These are runs of 6 systems, one row a step. Runs of the same system follow the same rule from any start.
run 1, tas, 10 rows:
[[ 14 -27  -4  -5  38   9  11   5 -29 -26   8  -2 -15 -18 -29  22 -35  15
   12   9]
 [-10 -17  -5   8   6 -33   8  31   3 -29 -12 -14  12  19  33  -3  33 -21
  -11  20]
 [ -1  11  24   9  12  31 -17  -9 -31  26   9 -27 -12 -20   1  -7  31  25
   10  16]
 [ -9  13 -41  11  20 -15  31  -4  -4  24 -37 -12  -6   1   4  -3 -14  -2
  -27 -33]
 [ 11  22   4  -4 -17   9 -40   0  21  18  14  23  43  -9  16  -7  17 -29
   -2  -5]
 [ 30   3   2 -11 -22  25  30 -23  14   6   2  12 -19   5 -34  34 -11  33
  -10  -6]
 [-47  -4 -18  14 -23 -22   5  -2  22 -40  11  15  15 -11 -12 -10 -12 -22
    0   3]
 [ 18 -31  36 -11   8  36  -2  -7 -23 -17  36  15 -17  18  12 -12  -7 -14
    7  15]
 [-21   0  13   0  -6 -37  16   4   6  -8 -34 -24 -40  26   7 -11   7  20
   10 -15]
 [-10  10   3   4  36  -6 -47   8 -23   7   3 -10  15 -30   3 -16 -22  -8
   32  -7]]
run 2, Timom (10 x 20):
[[ 21  25  -7  -5  -8  11  23 -27   0  11   5   0 -23   6 -17  36   6  53
   -8  -8]
 [ -8   7 -46  -1   3   6   6  -7 -13 -30   0  24  46  -4   8   7   1 -29
   -6  -5]
 [ -7  -2  35   2  -3  -9 -38  22   7  -8  34   4   4 -31  -3   4  33   3
   14  27]
 [ -1 -12  -1  13 -39 -10  49  24 -13   2 -16 -34  -9   9 -20   1  -8   6
    4  14]
 [-38  -5  -1  -5  16   4  -9 -11   1   9 -22  18 -12 -17  -3 -39 -13 -36
   -7 -39]
 [ 48 -13  32   2  14  28 -16  -8  21  28  22  -3 -11  12  10   7 -14   8
  -14  11]
 [  9  18 -28  -7  -7 -40  23  -5  26 -19 -17  10  -1  30   7  28  -9  18
   -9 -22]
 [-34   5  -8   7   7  28 -27 -41  -9 -41  21  17  15 -14  -3  -8   6   6
   18   9]
 [ 22 -16  16   6   6 -15  -6  42 -24  -7  10 -29  17  13  26  -1  13 -10
   16  34]
 [-29  16   5  -9  -7 -24  20   6 -20  12 -29 -12 -39 -16 -23  -4  18  23
   10 -27]]
run 3, natum, 10 rows:
[[-45  13  -6  11  16  24  -3 -24 -32   3  -7 -10 -14 -34 -12 -15  30  15
    3  -4]
 [ 37 -27  17 -12  12  15  40  12 -24  -3  -7 -13 -33  24   0  17   9  13
  -12  13]
 [ -9   3  -5   5 -19  -1   6   8  36  25 -50  -6  15 -11 -11  -4  26 -17
  -27 -14]
 [ 38 -10   0  15  18  31 -23 -17  22   6   8 -10  22   2  -2  13 -45   7
    1  16]
 [  6   6  -6  -4  -3 -49  -9  39  10  -4  23  19  25   1  24   2  -5 -35
   -4  -6]
 [-21  39  -3   8 -22   2 -23 -26  -7   1  33   6   6 -25 -17   3  -3  30
   27  -3]
 [-12 -18  -5  -3   8 -15  40   7 -42 -29  16  -3 -32  18   4  -9 -26  -5
   11  -3]
 [-31  -5  27 -10 -13  20   2  -1  -9  10 -13  10 -20 -25 -14 -21  55 -12
   -8  -7]
 [ 31 -20  13  -5  -4  31  17 -25  20 -18 -27 -11 -15  37  -7  17  -8  26
   -1  10]
 [-10 -13 -13   9  26 -18 -16  17  29  -1 -40  -6  25  -1  23 -14   7 -38
  -23  -7]]
run 4, Timom, 10 rows:
[[ 36 -13  33   5  -7  37   7  -1 -11  20   1 -30 -13  17   3   2  14  20
    4  28]
 [ -6   7 -35 -10  22 -39  24  12   1  -4 -43   6  -7   4  -2  11  -6  -6
  -16 -38]
 [ -5  14  10   2   6  46 -39 -38   4   6  16  14  11 -30 -18   0   2  14
   11   1]
 [ 30  -4 -15  17  -5 -28  15  38   6   2  15 -20  29  15  26  19  -3 -10
  -16  25]
 [-44  22   6  -7 -19 -26  -3  -9  -4 -13   9  18 -26 -23 -26  -7   3  16
   21 -23]
 [  9 -23   7  16 -13  48  15  -7 -23   4  15 -12  14  15  15 -24  -4 -29
   -6  25]
 [  6  -9  18 -22  24 -47  -5  32  17   4 -15  16 -26   1   8   5   8 -11
  -11 -25]
 [  4   6   3   1 -21  45  11 -45  10  -3 -14  -3 -12   4 -30  12  -1  36
    3   0]
 [  3 -11 -32  10  32 -15 -10  14   8 -20 -11   2  40   5  29  -1 -14 -35
  -15   2]
 [ -5  20  32  -2  -3 -16 -38  -2   8   3  21  -7 -18 -18 -12   9  10  40
   30   6]]
run 5, fises:
[[-16  20 -40   2  12 -26  -1   9 -10 -22  23  22  30 -28   1  24  10  -4
   -9  -2]
 [  7   2   0   7  -8  13  20  15 -51  -3  30 -18   9   6  23   3  35   2
    5  31]
 [-26 -22  24  15   1   1  25   6   4   8  14 -12 -49 -20 -14  -6  25  11
  -26  14]
 [ -9 -28  17  -3  -9  35   3 -10 -10  -3 -27  -7 -12 -13 -39 -20 -33 -11
   21  -5]
 [ 30 -15  22  -9   7   5 -21  -5  42  13 -15  12   2  28  19 -14 -27 -25
   -8 -17]
 [  8  20  -9 -12 -13 -39 -21   4  35 -26  -6  20  21   2 -10  26 -14  12
   17 -13]
 [ -7  26 -38  17  10 -11  -1 -15 -23 -21  17 -11  29  22  40   3  -2   9
    8   6]
 [-16  13   3   2  27 -24   1  23 -35  14  22  -5 -20 -26  15   1  42   9
  -10   0]
 [-11   4  13  -2 -30  33  33 -13 -33  14  -8 -14 -28  -8 -27  -7  24  20
    6  -1]
 [ -9 -29   6   4  15  39   8 -18  21  13 -17  15 -13 -13 -13 -17  -6 -27
  -35 -11]]
run 6, natum, 10 rows:
[[-17  15  -7  -2 -23 -25  28 -10  14  -3 -10   9 -16  38  31 -12  29  -5
  -21 -21]
 [-11  -1 -17   0  44  37 -16 -32  -5 -10 -30   1   2 -29 -22  11   1  19
   -2  -8]
 [ 39 -10   2   0   7  -5  17  31 -24   6   8 -18  13  31  38   8  14 -13
  -10  19]
 [-14  23 -14  12 -11 -18  -1   0  40  22  -6   4   7 -38 -26  23  18  20
  -26  -7]
 [ 27  -7  -7   8   5  12   2   6 -28   3   1 -26  16   5 -11   0 -61   0
   31   7]
 [-16  -4  15   3 -19 -22   7  23  12  16  43  26  -9 -13  13 -20  14 -38
  -26  -3]
 [  2   9  12 -20 -25  21 -12 -27   4 -26  -5  19   0  -7 -41  15  -9  26
   35  -7]
 [-26 -22  -6  16   1  -9  18   1 -11 -31  -1 -14  -2  35  35 -33  -9 -27
    1   8]
 [-14  -2  28 -11  29   8 -32  -4  13  -4  -1  16 -21 -34 -12   8  46  14
   -8   3]
 [ 31  12   0  -7  -8 -10  12  -2  -6  -3 -34 -28  -1  50  16  12  -7  26
   23  -6]]
run 7, fadaf (10 x 20):
[[ 15 -19   6  -2   8   9  -1  12 -29 -33  19 -11   6 -15 -29  24 -21  19
   32  29]
 [  0   0  23 -13  -5   4  16   5 -10  14 -48 -23 -35   1 -22   5  34  29
    7 -10]
 [ 15  12  25  13  25  -7 -29 -11  14  27  38 -10 -28   0  19  -1 -18  28
    0   2]
 [ 15  39 -22 -22   5 -11 -10 -15   0  16 -27  20  14  15  13   8  -5   1
    5 -48]
 [-16   5 -18  25  -9 -20  10   1  31   2  27  10  14   5  35  -5  21 -19
  -43   9]
 [-14   1 -39   9   8   3   3   4 -31 -27   9   3  38 -20  -9   3 -26 -20
   14   5]
 [-17 -24  15   4 -25  13  24  27  -7   5 -30 -14   1 -19 -22 -13  34 -24
  -10  14]
 [ -1 -27  31  10  12  13 -20  -1   9  -6  21  -9 -20 -23 -29  -3 -41  12
   17  16]
 [ 13   0  22 -32   6  21  -7 -23  -1   0 -50   9 -23  23  -7  -7   7   8
   16 -34]
 [ 23   0  23   3  -2 -14 -13  -8  37  -5  37   9 -11  35  39   6   8  11
  -11  13]]
run 8, Rado:
[[  6  -9  18 -20   1  -7  -4   7 -17   8   9  19 -18   1 -10 -22 -51 -25
   24 -31]
 [ 21  20  21 -31  11   0 -22 -17   2  18 -10  22 -17  28  27  -6  16   5
    6 -37]
 [-18   9 -17   6  41  22  -2 -46  -8 -18  11   9 -20   4  20   6  20  26
  -18  -5]
 [ -9  -5 -26  11   4   1  16   3 -23 -45 -11 -19  26  16  18  13  28   4
    4  29]
 [-13 -10  15  28 -21 -16   8  32   5   6   0 -41  -1 -22 -16   3  20  14
    1  37]
 [ -7 -26   4   4 -24  -4  30  20  12  13 -19  -4 -13 -12 -35 -14 -32 -26
   -9 -11]
 [ 21  -1  23 -20  -2  16 -29  10   4  32  -9  20  15 -10   0 -20 -10 -40
    5 -27]
 [ 28  20  -5 -21  38   8 -14 -20  -1  17  13  29 -14 -12  -2  28  -6  23
  -10 -28]
 [ -4  31 -36   7  -4   1   0 -38  10 -24  13  15  25  22  26  16   9  17
   -7  -4]
 [-24   4  -3  24  -7 -13  -4   3 -22 -33  46 -17   5  -3  13   1   9  15
   21  38]]
run 9, tas, 10 rows:
[[-20  18   8   9  -8  22  -3 -13 -32  19 -29 -36 -10 -14 -18 -16  16  26
   26  -2]
 [ -2  -2 -31  15  45  -7  -5  -8  14  19 -17   0   9  -6  16  -9 -35 -20
  -30 -25]
 [ 30  29   4 -21 -26   4 -17  -5   6   3   8  25  31  21  21  14  32  -4
    6  -7]
 [  6   6  -1  17 -30   7  18 -12  20  10  11 -15 -11 -16 -41  23 -28  38
    2  12]
 [-33 -14 -22   0  11 -18  14   3  -4 -37  31  36   0 -15   2  -5  -6 -33
  -17  -6]
 [ 21 -24  45 -12 -28  24   7  11 -15  -4   8  -3  -9  30  13 -20  17 -19
   14  18]
 [-31  -1  14   6  21 -19  -5 -11  15   4 -33 -20 -46 -11 -16  -8  -2  31
    4 -18]
 [  1   7 -24  -8  34  -4 -25   5 -31 -15 -16   5  35  -4  15  -8 -22 -26
   24 -17]
 [ 52  -1  12   3   2  -3  -6  11  28  15   3 -17  10  27  22  28  10  18
  -14  21]
 [-31  35 -21  11 -13 -14  10  -7 -12  -3  13  -3  -3 -34 -23  22  24  37
    3   1]]
run 10, fadaf (10 x 20):
[[ 27 -10  21  -5  -7  -1  13  17  29  25 -36 -16 -17  -8 -27  25  16  23
  -17   2]
 [-22  12   6  12  41 -15 -38 -29  19  -8  11  -3 -25  -7  11  -4 -13  32
    7  -9]
 [ 22  28 -11  -7  -7  16 -11 -16  -9  24 -25  -2  29  33  33 -14   7 -12
    5 -24]
 [ -3  -2  -7  14 -15 -52   4  33  33  -6  27   7  17   3  19   4  -8 -25
  -18   7]
 [-43   8 -34   8 -11   8  25 -21 -33 -28   4   7   5 -12 -17 -14 -16  -8
   12  -9]
 [ 17 -34  20  -2   0  33  20  25 -24  15   4  -5  -3 -12  -4  -8  23 -30
  -20  20]
 [  8  -9  23 -11  -3  -3 -22   6  23 -17   6  11  -7 -31 -47  25 -17  22
   20   7]
 [ -5  -3   4  -1  18  22   7 -38  11  -3 -48 -15 -32  25   4  -4  12  28
   -7 -15]
 [ 26   8  22  -2  20 -12 -39   8   1   2  32  -1  11  21  48  -4   6  -2
   12  11]
 [  5  36 -28  -4 -40 -34  18   2   5  -1 -12   0  20  20  -2  13 -14   9
   15 -22]]
run 11, Rado, 10 rows:
[[-12  -3   7 -15  -8  19 -22 -19  18 -39 -19  23  19   7   6   1  52  -9
    0   6]
 [ 19 -27   4  25  36  14  -4   3   6 -12  17 -28  -3  -8  -1  21 -15  22
   -8  42]
 [-14   4 -23   7 -11 -45   3  23  25 -16 -45 -17  21   0 -10   4 -14  -6
    8 -11]
 [ -3  11  21  16 -22  21 -18  -6 -14  39   7 -27  -1 -13 -13 -30 -29   1
   27  -1]
 [  7   5  -9 -22  17 -25  29  15 -28  18   3  23 -25   8  11  -3 -14 -19
  -12 -41]
 [ -4  25  14 -20 -19  32 -16 -32   2   2  -2  26   3   2   4  -2  52   6
   -1 -13]
 [ 12 -20 -14  14  35  17  21  -9  -8 -22  41   5  -7   0  15  22   1   8
  -32  28]
 [-12  -1  -9   0 -20 -28  -7  20  24 -43 -25  -3  32  -1  -7  19  24  -1
   12  18]
 [  4 -14  24  31 -14   8  -8   4  17  19  16 -37 -10 -11 -19 -10 -37  15
   11  26]
 [ -7  -7  -7 -14   5 -37   9  22  -1   4 -25  11  -8   7   0 -19 -36 -34
    5 -41]]
run 12, fises, 10 rows:
[[ 13  16 -29   3  26 -14  -8 -25  18 -28  -2   4   8   9  -2  36 -29  37
    5  -5]
 [ -7  23 -32  16  17 -28  -2  25 -27  14 -14 -28  31  -5  28  -5   9 -12
    2  -4]
 [  6  29  13   3  -8   4   4  -2 -26  35  48   0 -20 -19   1  10  26  28
   -4   2]
 [-22 -13 -16   0 -19  15  59  -4 -19  -1  -9   8 -24  -8 -26  -4   5 -13
  -24 -12]
 [ -4 -30  30   0  -8  40 -25  -1  12  -1   8  16  16 -18  -8 -26   6 -40
   -4  14]
 [ 40 -30  24 -17   1  -5   7   8  32 -29  -4   9 -15  27  -8  28 -15  10
    0  11]
 [-26   4 -15  27  -6 -32 -20   0  32 -24 -22 -27  24   8   8  -9 -24   1
   16   7]
 [ 10  22  -3   1  41 -17 -28  -4 -30   9  28  -5  -6   0  25  -1 -27  16
   22 -12]
 [ -9  31  -7 -12 -20 -31  29  12 -24  24 -16  -4 -20  14  12  -6  28   6
   -1 -33]
 [-33  18  -5   2 -13  38  -2 -40  -8   3  20  28  -2 -27 -13 -11  27   0
  -10 -11]]

Which system made each of these runs?
run 13:
[[-40  -8  -6  25  -2 -33   0   0  24 -47  16  -9  -4  -4   2   6   8  15
    0  27]
 [-15 -13  18   3 -10   6  -7   5 -35 -20  -6 -27  -1  10  -6 -31 -28  -8
   49   7]]

Timom
run 14, 2 rows:
[[  7  -7  -3  21  11 -14   8  31  25  43  -4 -17   2 -35 -11  10   0  -6
  -38   5]
 [  4  19  -5   3 -33  -8   1  -9  26  22  15  15   3 -13 -30   3 -49   1
    6 -23]]

Timom
run 15 (2 x 20):
[[ -5 -29 -18  10  23  -2  22 -19  23 -33 -20   0 -13  30   9  -2 -36  -8
  -18  -7]
 [-11  17  22  -4  -8 -10 -37 -11  -3 -25  26   7   9  22  39 -18  24   2
   30   8]]

tas
run 16:
[[ -4  17 -42  10  49 -22  14  -1 -18   4 -21 -18  -3  -2  19  16   0  18
  -18 -18]
 [ 17  27 -11  14 -18   2 -15  15  -5  31  17  -8  48  -5  24  -1  19 -18
   -7  10]]

tas
run 17:
[[ -6  -3  21  14 -13   8  -2  20 -26  30  27 -13   5  -2  26 -39   6 -36
    0   9]
 [ 10   4  21 -19  13  -1   7  -2   8  42 -27   7 -42  -4  -8  -2  10   9
  -17 -39]]

tas
run 18, 2 rows:
[[ 21 -23   4   0  18  16  26   1 -40  -7 -17 -30 -20  32   9  -9 -26   4
   14   5]
 [-21   8  29   7  -3 -24 -29   8  40  34 -16  -6 -18 -14   2 -26   6  -7
   -8 -19]]

fises
run 19, 2 rows:
[[ 20 -11 -12 -28  24  15   0  20 -31 -10 -16  23  26 -19  -5  14  17 -32
   -3  -8]
 [-13  -7  13  18 -35   2  -1   2  43 -13   0  -9   7 -21 -29  16  25  17
   -8  32]]

fadaf
run 20, 2 rows:
[[  2  30  -7 -14  10   7  17 -24 -34   1  14   8 -29  -4  -7  25  24  47
    4 -14]
 [-28  -3 -21  11   2  23  27  -4 -17  14 -37  -8   4 -16  -4 -16  32 -21
  -28  -8]]

fises
run 21 (2 x 20):
[[ 22 -12  39  -6 -16   4 -24  -1  21  -3  30   9 -11   4 -18   0 -44   6
   26   5]
 [-10   3  -8  15 -21 -16  23 -15  20 -11 -14 -15  -5  53  39 -15   7   0
  -11  -3]]

Timom
run 22 (2 x 20):
[[-24   8 -33   3  18   3   6  -9   2 -14 -30   8  20  -8  16   4  49 -12
  -30  -6]
 [ 11  12   1  17 -24  54  -6 -34  -1  23   4 -12  24   9   8 -13   6   1
   -2  10]]

tas
run 23, 2 rows:
[[ -4   3 -14  20  -1  14 -22  -9  16 -21  31   9  43   0  30   0  23 -18
  -15  29]
 [  3 -12   1   4   8 -25   1  22  -5 -36  19 -11  -3 -21 -28  32 -14  28
   21  27]]

Rado
run 24 (2 x 20):
[[  7 -16  19   1  11  10 -13   9  -4  -1 -50 -40  -6  -6 -26  -3 -18  19
   32   5]
 [ 18  16   1  13  14  -1 -17 -20  32  43 -15 -15  -5  15  16 -10 -39  10
   -8 -26]]

fises
run 25 (2 x 20):
[[ 20 -26  13 -14 -34  20  18  27 -18 -22  -8  -1  22  -2 -29   8   2 -21
   19  23]
 [-23 -18  16  30 -34  -7  -2   0  50 -14  12 -12   2   4  -1 -13   5  -7
  -12  29]]

natum
run 26 (2 x 20):
[[-13  -5  13 -32  -6  19   8  -8  -4 -12 -34  31 -17 -16 -29   3  44  -7
   -4 -22]
 [ 14 -15  -1   0   1  50  -8 -29  24 -19 -31  -1  23  10  -4  10  18   1
  -11  16]]

fises
run 27, 2 rows:
[[-35 -10   2  -9   6  20   4 -17 -17 -38 -43  -2  -9   0  -7 -13  44   1
    9  -1]
 [ 13 -21  14  10  29  19   0  -7   8  -3 -22 -31 -16  21  22   5  30  20
  -16  25]]

natum
run 28, 2 rows:
[[ -7  27 -33  21  -1 -11  17 -28  33   7   6   1  -1  -4   2  26   6  33
  -35  -6]
 [-29   1 -20  18 -27   8   4  -6 -22 -34  31   1  33  -3   2 -16 -15 -23
   19  19]]

Rado
run 29 (2 x 20):
[[ -1  11  10  -4  14 -34 -53   7  35 -18  10  17  21  -2  20   4   4  -4
   12  -2]
 [  7  27 -23  -4   6 -21  13  -9 -29 -27  -2 -12   0  24  12  26   3  40
   24  -1]]

fises
run 30 (2 x 20):
[[ -3 -13  15 -19  13  14 -10  11   2  -8  -6  25   2 -22   1   6  63 -19
  -22   5]
 [ 21 -23   8   0 -15   7  16  22  21  -7 -26 -12   3 -23 -49  32   0  12
   -3  20]]

Timom
run 31, 2 rows:
[[ 40   4   4  13 -15  -5  16  18  29  43   9 -14   7   7  11  20   7   4
  -35  12]
 [-35  16 -27   4  34 -37 -19  -6   5 -22   1  13  -1 -29  -9   9 -18  11
    6 -20]]

fadaf
run 32, 2 rows:
[[ -5  18  13  13  -2  12 -31   7  -7  32  14 -16   9 -52 -29   3   5  16
   14  11]
 [  7  -3   0   5  19   6 -10  -7  32  36 -52 -14  -7  -9 -16  -5 -27   1
  -14 -29]]

fadaf
run 33, 2 rows:
[[  3  -4 -43  20  -1 -24  27  11  16  -9 -13 -11  23   7  -4  13 -42  -9
  -15  -3]
 [-29  23  18   3  -4  -6 -51 -21  12   0  29  14   1 -16   7 -27  -9   0
   25 -11]]

Timom
